500 stands for zero in the data rows.
Each group lies on its own hidden line, plane or larger flat surface, and a surface may be shifted away from zero. There are 7 groups. The first row asked about is in group 0, and each new group gets the next number.
The table:
[191 739 500 710 627 841 778 461 571 713 447 361 396 699 467 472]
[662 584 262 303 476 458 399 537 507 368 403 455 645 472 500 591]
[816 390 418 308 161 365 423 638 375 520 239 956 345 186 232 522]
[571 598 169 347 264 239 344 475 600 435 262 448 499 447 366 385]
[594 347 433 135 121 000 234 518 545 469 218 611 669 400 545 524]
[488 493 562 506 478 670 612 572 443 574 415 678 409 477 381 513]
[434 640 669 677 635 796 625 381 620 639 619 363 520 490 513 450]
[263 399 623 232 246 176 361 542 635 767 202 598 734 613 720 621]
[528 363 465 119 115 000 180 529 590 595 170 591 716 466 578 540]
[587 515 284 377 491 387 416 546 479 523 415 508 606 506 613 610]
[500 605 257 319 327 274 190 540 444 346 449 426 540 354 457 491]
[663 224 592 345 380 406 383 550 374 480 417 650 551 327 527 507]
[718 564 492 483 643 569 627 589 703 514 422 529 395 611 299 548]
[682 428 356 331 355 248 320 491 494 376 417 546 568 392 444 491]
[588 522 310 414 507 425 428 547 505 535 383 515 624 496 608 629]
[070 641 286 434 327 488 203 491 296 387 581 326 577 403 621 528]
[789 296 481 255 275 254 291 562 403 400 317 654 592 259 450 463]
[610 610 464 531 673 626 600 570 670 541 453 506 421 619 319 549]
[591 449 409 344 394 224 319 526 492 395 370 523 508 467 466 474]
[520 382 429 346 342 245 402 474 556 391 445 520 553 482 505 460]
[691 409 415 363 320 375 416 624 425 498 344 695 458 335 330 511]
[735 388 556 453 443 422 505 500 409 304 512 444 447 378 288 328]
[577 601 287 340 356 286 268 550 559 360 410 459 555 390 411 513]
[346 544 629 633 615 678 653 542 513 599 534 472 460 624 521 530]
[603 427 444 354 368 228 324 521 505 404 396 523 508 424 473 450]
[709 568 320 334 405 270 317 591 598 382 388 523 505 428 328 511]
[742 462 191 181 146 062 202 519 516 320 262 557 571 325 353 418]
[829 547 302 367 474 323 429 620 708 407 357 522 472 471 270 527]
[829 155 573 197 256 231 227 604 325 381 365 724 580 183 490 514]
[996 322 445 470 483 452 502 427 330 030 636 398 323 226 068 188]
[834 385 421 322 186 442 483 647 371 537 235 953 316 250 197 516]
[391 541 687 645 551 950 855 611 382 746 455 804 282 505 347 592]
[434 512 582 603 563 718 691 519 483 602 554 561 433 544 478 492]
[309 597 594 684 724 661 595 413 566 552 681 306 562 641 619 531]
[835 298 368 123 183 000 201 479 490 280 318 552 588 306 352 391]
[661 509 299 303 378 406 355 525 561 403 435 472 604 477 473 555]
[622 380 320 265 276 137 267 468 542 379 396 543 570 456 467 467]
[352 335 479 442 543 439 546 642 371 471 453 619 446 643 514 583]
[278 518 704 616 628 713 672 493 528 593 575 469 414 621 487 450]
[657 438 437 419 362 480 489 577 434 543 372 703 422 404 348 519]
[823 410 263 235 209 051 185 522 516 299 366 548 566 302 438 434]
[516 208 922 537 620 820 657 547 236 654 546 690 529 394 604 622]
[162 391 707 647 548 627 684 409 582 581 595 549 451 672 554 455]
[791 436 161 260 350 175 245 579 467 439 286 511 643 418 600 638]
[766 422 300 272 275 124 247 524 508 333 383 559 553 342 443 465]
[271 428 648 284 308 235 442 490 620 727 239 589 680 567 677 619]
[627 476 382 351 432 264 337 497 517 386 466 458 547 453 508 466]
More rows, each followed by its group:
[281 629 548 662 715 908 721 489 535 613 572 431 537 677 596 602] --> 0
[630 493 272 344 416 021 141 400 607 256 535 193 717 466 623 424] --> 1
[694 369 498 342 293 228 363 510 481 369 388 498 534 388 399 381] --> 2
[303 511 847 783 806 993 894 448 450 590 681 406 371 653 408 421] --> 2
[684 293 251 214 254 000 241 637 394 279 311 642 500 440 475 528] --> 3
[336 523 638 623 612 623 652 526 545 595 533 467 445 606 537 501] --> 4
[710 410 502 374 244 516 552 650 407 565 311 868 323 272 270 560] --> 1
[322 310 981 715 715 999 776 561 309 731 594 620 441 518 641 600] --> 5
[258 455 675 361 373 357 459 491 583 762 293 573 643 625 653 567] --> 2
[332 301 988 664 746 999 793 527 316 756 566 645 473 498 627 608] --> 5
[404 270 927 473 235 159 389 441 585 240 537 555 191 399 092 059] --> 4
[357 786 153 479 382 421 520 434 704 496 328 322 461 566 313 339] --> 5
[365 761 241 486 391 488 514 484 649 519 336 375 436 589 349 403] --> 5
[264 474 748 525 507 572 638 487 547 706 429 522 563 652 584 534] --> 2
[228 479 862 687 701 901 851 446 479 701 578 423 444 697 483 483] --> 2
[204 544 691 709 730 869 777 446 559 669 615 477 496 725 601 581] --> 0
[747 331 422 220 201 052 244 510 508 329 322 551 580 327 390 402] --> 2
[802 326 398 213 205 070 238 497 481 314 351 515 539 318 358 393] --> 2
[608 665 041 265 192 114 252 495 666 400 239 393 505 419 285 334] --> 5
[760 469 355 335 319 179 249 489 540 395 434 517 565 327 425 427] --> 3
[682 426 331 283 259 199 297 536 494 400 301 566 521 345 401 408] --> 5
[357 161 600 396 175 004 404 398 614 445 479 666 428 497 502 263] --> 0
[457 374 676 438 380 258 427 512 546 349 499 521 350 423 286 270] --> 4
[741 367 314 245 235 161 251 518 465 379 263 584 573 305 402 447] --> 5
[682 349 300 227 235 136 250 496 566 351 372 532 596 414 467 480] --> 0
[192 718 498 700 611 836 729 457 589 691 460 387 416 628 448 454] --> 5
[597 622 544 584 681 698 699 576 687 595 465 494 414 653 323 558] --> 6
[754 318 418 220 274 257 248 552 384 382 333 613 529 265 454 448] --> 5
[262 903 113 564 398 512 534 424 779 549 342 294 388 675 280 380] --> 5
[082 803 510 775 714 982 859 430 615 764 516 328 390 773 477 462] --> 5
[515 490 412 458 503 331 375 445 555 380 580 356 616 543 576 492] --> 1
[195 542 784 742 704 828 782 481 537 648 627 479 385 668 496 487] --> 4
[526 422 675 600 546 649 645 415 455 411 564 434 449 466 329 366] --> 2
[699 592 480 517 649 557 628 601 725 557 424 525 377 625 290 533] --> 6
[473 417 704 625 638 752 738 449 433 470 579 421 403 539 371 369] --> 2
[540 377 414 366 403 287 384 596 407 382 374 611 470 524 488 539] --> 3
[760 397 299 195 237 004 162 527 537 317 326 536 530 356 415 444] --> 4
[418 584 622 604 594 724 611 431 546 587 607 403 514 502 518 465] --> 3
[909 327 492 527 536 541 583 391 340 121 645 408 334 267 097 216] --> 2
[540 461 725 649 636 754 703 427 442 429 582 408 377 496 332 361] --> 2
[268 471 637 628 666 706 729 579 435 602 531 550 437 693 574 604] --> 3
[282 573 599 648 744 655 593 399 560 532 690 253 557 703 665 511] --> 1
[385 865 060 454 309 312 452 426 734 473 260 279 460 567 279 373] --> 5
[592 651 336 428 649 743 548 549 501 478 435 379 697 602 534 686] --> 0
[596 722 041 308 205 165 289 481 668 380 260 394 498 461 294 352] --> 5
[994 354 474 472 488 461 476 433 353 071 603 400 343 213 136 195] --> 2
[286 548 763 762 656 999 955 573 430 781 526 708 334 580 387 586] --> 1
[530 433 559 393 359 255 404 512 533 417 417 539 435 472 400 396] --> 4
[261 167 731 488 250 173 536 366 615 493 555 660 383 595 510 259] --> 0
[090 478 819 535 491 594 659 460 597 877 347 543 611 699 702 640] --> 2
[838 538 351 369 481 358 459 609 699 424 379 558 444 484 244 498] --> 6
